(in the rows, 128 means zero)
One turn sends every row of this set to another row. A few are shown first. Where does it send the rows asked after them?
Mufi: [145 132  93 155 144 135 150 141 101 174 114 103 130 122]
rik: [129 149  95 148 129 123 105 144 145 141 161 136 134 145]
sudim: [122 126  98 128 116 147 126 148 172 129 165 127 106 120]
Tup: [114 125 110 117 142 123 180 142 106 177 109 122 106 124]
Fifir: [101  93 123 132 149 139 131 154 153 139 126  95 117 115]
batu: [130 163 106 144 119 107 152 116 105 166 120 129  99 142]
pomuk: [150 145 130 113 145 113 116 139 161 158 161 134 138 127]
Riz: [152 121 139 123 143 129 153 135 103 178 113 112 135  94]
gefo: [127 132 140 132 106 124 120 128 141 106 109 134 146 119]
ber: [122 113 108 118 125 146 136 144 179 131 160 119 107 109]
Mikob: [123 105 112 148 111 118 115 154 144 129 148 103 148 123]
bugef: [141 154 147 132 133 135 127 124  92 171 118 147 113 104]
dak: [157 124 112 137 142 127 154 140 105 177 116 103 143 108]
Bibo: [139 153 125 114 135 129 127 129 145 124 123 160 154 131]
Ruf: [117 126 118 121 111 148 120 149 170 129 161 130  93 112]
saz: [119 152 131 142 149 129 162 163 125 175 134 148  78 117]
tiv: [138 143 106 143  94  97 156 138 101 163 124 112 119 135]
ror: [112 121 142 127 105 111 157 112  97 151 111 131 112 104]
papet: [126 127 123 116 111 142 121 144 174 130 163 130 101 110]
kiza: [ 97 102 123 163 130 132 170 138 117 140 125 137 116  92]
beso: [114 134 110 163 164 131 172 114 136 157 129 140 102 109]
vukez: [137 153 135 152 113 131 118 128  83 159 119 140 116 112]
Giri: [106 145 126 137 125 120 156 107 103 159 106 133  86 123]
Fud: [124 117 101 124 116 145 131 150 175 129 163 122 111 114]
Miv: [137 132 130 115 108 100 161 116 101 161 129 143 138 110]
zatim: [130 129 120 113 121 141 127 139 180 135 166 129 103 110]
gose: [141 126 127 118 112 120 135 181 144 130 110 110 145 131]
Zov: [116 129 106 125 117 149 123 148 170 129 162 131  94 119]
pezo: [139 158 112 146 126 114 155 161 118 167 158 166 121 122]
vit: [119 144 125 101 163 148 141 148 147 138 108 155 130 131]
gok: [150 129 145 158 105  91 155 139 135 153 139 112 118  97]
Tif: [125 140 117 166 111 137 124 137  82 155 111 122 113 117]
peti: [ 90 113 153 128 129 140 107 153 138 134 131 128  99 112]
migiz: [118 114 114 132 107 111 170 152 100 164 109 103 112 123]
Sodez: [136 143 110 109 139 113 173 124 108 180 127 146 127 125]
Todu: [124 161 115 139 149 137 128 142 155 132  98 116 102 151]
Sanik: [152 161 109 131 128 117 128 160 154 137 116 114 132 152]
div: [124 118 119 157 100 114 157 156 109 142 150 151 141 101]
Mefuv: [129 116 156 118 108 114 105 151 144 136 151 127 134 107]
dum: [113 116 135 104 140 145 146 175 144 133  97 124 128 122]
Nonu: [154 152 116 163 139 101 161 113 143 162 147 132 120 114]
dob: [117 121 157 149 122 115 161 162 129 161 122 114  83  95]
Gemis: [120 129 119 118 179 137 131 139 166 162 138 119 110 128]
monom: [126 135  99 166 132 141 139 142  90 163 106 110 116 123]
Dufa: [ 98 146 114 138 155 146 107 142 144 144 142 144  95 139]
rom: [142 135 150 120 145 135 141 127 100 177 112 132 119  94]
zema: [127 121 113 114 129 145 132 140 182 136 161 125 104 108]
munat: [106 132 138 141 127 139 125 132 145 111  90 115 109 126]

kiza moves to gok
Bibo moves to Todu
rik moves to Gemis
Now find these:
Sodez moves to Giri
dak moves to bugef
Zov moves to ber

